First come named turns, each shown by rows before and after it. For each pair of rows after them, which turns, in which order, take the first row to the second? The first pair is done for you.
turn tuvuf:
[-22.5 -22.8   7.1  13.0  18.0 -15.0 -10.6  10.5   9.5  -8.2 -12.4  22.0
  -9.7  13.4 -12.3 -18.9  10.4  -8.7   5.8  11.3   1.7] -> [ 20.4 -22.1  -0.1   2.0   9.8  -8.2   9.1  17.7  -9.0 -17.2  -7.0 -17.6
 -26.1   9.3   7.0  -9.6   3.9  -1.5   1.0   5.9 -22.8]
[ 23.3  -5.5 -21.3  23.4  -0.1 -33.2 -22.7   5.7  15.5   5.6  -5.8  -9.8
  16.6   5.7 -26.3 -21.2  -4.7   6.1   8.5   6.1   0.2] -> [ 45.9   4.1 -27.8   9.0 -13.8 -16.4  -5.4  -4.3  -7.2   3.0   1.1 -18.0
  -1.5 -20.1   0.1  -9.5 -22.9   8.4   7.3 -11.9 -11.3]
[-11.9   2.0  -4.7  12.8   3.6  -4.8 -11.9 -13.5   5.9  14.6  -3.5  22.7
   0.2 -27.8 -10.6   9.9  -8.4  11.5   3.4   0.4  -1.1] -> [  3.6 -11.6  -3.2  18.8  14.6 -17.7 -12.5   4.5  16.7   8.9  -5.9  -3.4
   6.8  -1.8 -19.0   4.2   9.2  12.6   0.1  16.1  -9.0]
[  7.2   5.7  -3.6  12.1   0.8 -13.4  -6.0   2.4   7.9   0.2  -4.5  -3.6
   0.0 -13.0  -5.7   6.0  -9.2   3.0  11.3  -4.8  -7.8] -> [  3.4   4.9  -6.1  11.2  -0.6 -11.4  -8.3   4.6   7.7  -0.6  -2.4  -0.5
   0.8 -11.1  -5.4   5.4  -7.7   2.2  13.2  -4.1  -7.4]
turn nolu:
[-11.0 -11.5   3.9   6.6  12.9 -12.8  -0.9   9.8  -1.8   2.5   1.7  -6.6
  16.0   9.7  -5.8  14.0  11.3 -19.9  -4.7   8.5   9.6] -> [  6.4  -2.1  -0.5  -1.3   4.1 -14.8   0.8  11.0  -4.7  -8.4  -6.2 -19.9
  19.0  14.9 -17.3   3.2   8.8  -3.6   4.1  12.6   9.1]
[  8.6   7.1  -0.1 -22.4  -8.7   4.0  15.4  -2.0   0.6 -12.8 -16.3 -13.5
  -0.4   2.8   2.5  -0.7  12.2  10.0   2.9  21.1 -13.9] -> [-10.8   0.3   8.8 -19.6  -2.4  13.0  17.4  -4.6  -3.3  -0.7  -6.3   0.9
  -6.2  -3.2  21.2  17.5   8.6 -12.8 -11.7  11.2  -8.1]
[  9.0  -6.6   5.7   3.4  21.2   5.2  -1.1 -23.8 -11.2  -1.2 -16.9  -3.9
  -4.5 -24.0  12.4 -11.9 -20.5   2.9  15.8  -5.2 -18.6] -> [  7.2  -5.3   7.1  -0.2  18.9   6.4  -0.5 -25.4 -12.9  -1.6 -14.6  -4.3
  -6.4 -24.2  14.1 -12.0 -21.5   3.0  14.0  -5.1 -16.4]
turn zod:
[-11.8  -9.8  -6.9   8.4   3.5   1.0  -5.3  16.6   2.2  11.3   7.7   8.1
   3.4 -21.3  -9.0   2.6 -11.0   1.2   0.2 -17.3  -1.8] -> [-12.8 -11.6  -4.1   5.9   3.0   1.2  -5.3  14.8   5.3   5.6   7.1  11.1
   3.3 -21.6  -9.7  -5.2 -17.0   5.9   3.8 -17.1  -3.6]
[ 2.8  5.0 -7.0 -5.3 -7.1 -9.4 -4.6  3.9  5.8  0.2 -4.1 -0.7  0.0  5.1
 -9.8 -0.4  8.6  2.4  1.4 10.8  7.3] -> [-3.3  5.0 -3.7 -3.8 -3.4 -3.8 -0.6  3.7 -0.5  5.8  1.7  2.0 -4.7  1.0
  0.2 14.0 10.1 -6.9 -6.9  4.4 10.8]
[ 23.4  16.2 -23.6   9.0  -6.1  -1.6  -8.6  -2.7   7.4  11.3  -1.4  -3.2
   3.2 -28.3 -11.1  27.9   7.6  16.0  11.7  -8.7  -0.8] -> [ 12.1  15.1 -15.3   5.4  -6.7   7.2  -0.5  -9.0  -0.7  13.2   4.5   7.6
  -4.0 -35.2   7.3  33.2  -1.0   5.9   3.8 -18.7   1.1]
[ -0.3   6.4   1.2 -35.7   4.0  -6.9   5.3 -22.3 -15.6 -11.5  -4.3  14.0
   0.5 -13.3   1.3 -21.3 -13.7   5.6   2.9 -11.1  13.0] -> [ 15.0   7.9 -11.8 -26.4   5.5 -25.3  -5.5 -10.2  -1.1  -8.1 -12.1  -4.1
  14.0   0.5 -24.0 -18.7   6.4  17.1   8.7   3.4  14.4]
Pairs:
(2 to 3 turns a pair)
[ -7.1   3.7  14.6   2.6   7.9  -2.2  -3.6 -10.8  21.3 -14.2 -10.4  11.6
   4.9  24.6  -5.0 -36.2  -8.4  15.3  26.5   8.5   2.3] -> [ 41.6  18.4  -7.4  -1.6  -2.1   3.7  10.9   5.6  -1.0   3.0   4.0 -32.9
 -13.5   7.8  20.5  12.1   0.0   9.1  11.1  -3.2  -6.9] : zod then tuvuf
[ 29.2  19.9  -3.3 -12.9  -5.3  17.3   0.1   8.6   8.8 -27.5   3.9  -8.4
   3.3   7.8 -14.3 -26.5  -3.9  27.2  14.8   7.6  -5.5] -> [ 23.9  38.7 -19.7  -8.1 -14.7  25.9  -3.6   8.4  -2.4  -1.1  15.2   2.1
  -7.9 -18.6   4.8  21.7   2.9   9.4   0.2  -7.0  15.1] : zod then tuvuf
[-21.8 -10.9  38.2  -0.1   0.8  17.6  -3.1  -7.5   6.3 -13.4   7.0   9.0
  11.8  22.5   0.2 -34.6   1.2  -0.6  -4.3  -2.2   8.2] -> [ 33.2  -3.3  17.3  -8.4  -7.6  18.4  12.0   3.1  -8.1 -17.0  11.1 -35.3
  -1.3  13.2  13.4 -18.3   1.8  12.1  -5.3  -5.9 -13.1] : zod then tuvuf
[  5.5   6.5  -3.7  14.1  13.4   8.7  -7.7 -13.1  14.5  17.2 -17.8 -17.0
   5.9 -18.8  -1.2   6.7   3.1   7.9  -4.6   2.1  -1.4] -> [ -9.8  11.3  -2.0   9.1   8.5  11.7 -10.6 -17.1  14.3  17.7 -16.2  -2.5
   9.2 -13.8  -4.7   2.2   1.0  -0.7  -5.7   0.4  12.6] : nolu then zod then tuvuf
[ 16.7  -7.6   2.3   2.6  -6.0   0.9   8.6  11.4  -3.3  -4.2   2.6 -26.5
  -7.2  14.6   5.9  -4.5   7.2  -0.8  -9.7  -3.9  -7.5] -> [ -9.1  -4.7   6.1   4.9  -5.5   9.7   6.6   1.6  -7.3   7.9   8.7   2.0
 -11.3  -5.0  19.0   7.9  -3.8 -14.6 -14.8 -15.2   1.4] : nolu then tuvuf
[ 25.1   6.5 -22.7  14.0 -10.0 -14.2  -4.9   4.3   7.2   3.0  -1.8  -7.6
   3.7  -2.7 -15.2   2.2   8.5  25.2  13.2  11.8  -3.7] -> [  4.8   1.6 -18.3  22.6  -1.9  -9.8  -7.3  10.8   6.2  20.3   9.2   1.3
   4.2   0.3  -2.2  28.2  18.6   0.2  -3.5   6.8  10.6] : zod then tuvuf then tuvuf
[  5.6 -10.2   0.1  14.0  18.4  -1.0  10.5  -8.3  -3.4   6.0   7.6   1.6
  -6.6 -23.5  17.3  13.5 -10.1   2.2   2.9  -4.8 -23.6] -> [ 14.1   4.5  -8.2   6.7   5.4  -9.8   0.7  -8.3   5.6  -8.7  -6.6  -4.5
   7.6 -12.1 -12.3 -11.0  -5.8  26.8  21.0   6.5 -15.9] : tuvuf then nolu
[-21.9  -5.6  23.2  -8.8  -6.4  18.2  23.4 -13.1 -13.3 -11.7   2.9  14.9
  -1.3  14.3  18.4  -3.7  -5.9 -26.8 -13.9 -13.0   9.0] -> [-15.7  -7.3  24.1 -11.7  -7.7  19.0  28.5 -11.4 -15.1 -13.5   1.9  10.5
  -5.8  12.3  24.1  -3.5  -7.2 -26.5 -14.5 -14.9   5.1] : tuvuf then tuvuf then tuvuf
[  8.6  -1.4   7.9  10.3  18.7 -15.5   0.4   6.9  23.6  -4.4  -6.1 -27.7
  11.4  22.1  -5.4 -11.4  27.3   9.2  -4.5  22.7   5.2] -> [-13.1  -1.1  18.9   8.4  20.8   0.8   6.5   3.9   8.9   9.5  10.7 -13.3
  -1.6  15.9  26.3  14.4  21.4 -22.5 -23.7   5.6  19.3] : nolu then nolu
[ 30.7   5.6  -9.8  -2.2 -11.8   1.1  -4.5   9.8  -2.2   0.5   5.8 -29.1
  -2.9  -6.1   1.9  12.7   7.5  -0.3   0.8  -8.5   7.7] -> [-17.6   5.4   2.5  -0.4  -8.8   7.0 -14.0  -5.9   3.8   5.6   8.0  17.9
   1.8  -9.4  -0.4   6.3  -0.1 -13.7   0.6 -14.8  29.6] : zod then tuvuf
[ 11.3   2.8  -4.1  -9.8  -2.1   3.1  -3.6  -9.4 -11.9 -11.6  -9.2   4.8
  -5.2 -25.1   0.0   0.1 -17.8  17.8   1.9  -6.6 -10.2] -> [ -8.9  -1.9  -7.3   6.0   7.1 -12.3 -22.5   5.1   9.9   3.7  -9.9  11.2
   9.6  -8.4 -24.5   6.2   6.4   4.1  -2.7   6.5   7.6] : tuvuf then zod
[-10.2 -15.7  18.9  -1.4  11.1 -12.8  12.9  -0.7   7.4  -5.2  -0.7   3.8
   2.6  36.4  -0.5 -21.7  -6.0 -14.7  -4.3   5.6 -17.4] -> [ -9.9 -16.6  15.3   5.9  11.9 -14.9  10.6   8.0   7.6   6.9   3.4  -2.7
   4.5  35.9   4.3  -3.0   3.3 -27.4 -15.1   7.6 -11.5] : zod then zod
[  5.7  24.0 -32.2 -14.7 -17.0  -7.6 -17.1  15.0  -2.5  35.9   2.0  15.3
   2.0  -9.8 -24.0  27.0  31.3  -5.2   3.5  -8.0   4.0] -> [-39.5   0.3   1.2 -10.7   2.6   6.4  -8.5   8.0  -4.6  29.8  13.4  41.3
  -1.5   5.6  -0.7  11.0  18.8 -34.4  -8.6 -13.8   6.7] : zod then tuvuf then zod
[  7.9  29.0 -15.5 -11.0 -20.9   2.7 -10.7  -8.9  -3.8  -2.6  -5.5 -11.0
   2.0 -12.3 -12.7   7.4   0.4  17.1  11.5  -3.4   0.4] -> [-11.1  27.3 -11.6  -1.9 -15.5  -3.4 -19.5  -3.4   6.4   8.8  -3.3  -2.6
  10.9  -5.2 -20.4  16.2  10.7   6.6   3.6   1.6  13.5] : zod then tuvuf
[ -0.2 -17.3  35.0  -2.3   4.9   0.2  -8.3  -8.3 -17.2  -0.3  17.5  -9.6
 -13.2 -29.2  20.9  14.9  11.6 -18.7   1.7 -16.3 -11.4] -> [  5.7 -14.0  27.6   0.0   0.4 -21.3 -25.7  -6.1   6.6 -15.5  -4.5 -14.7
   6.7 -12.5 -22.7 -18.9  23.4  11.8  26.4   6.5 -12.0] : tuvuf then nolu
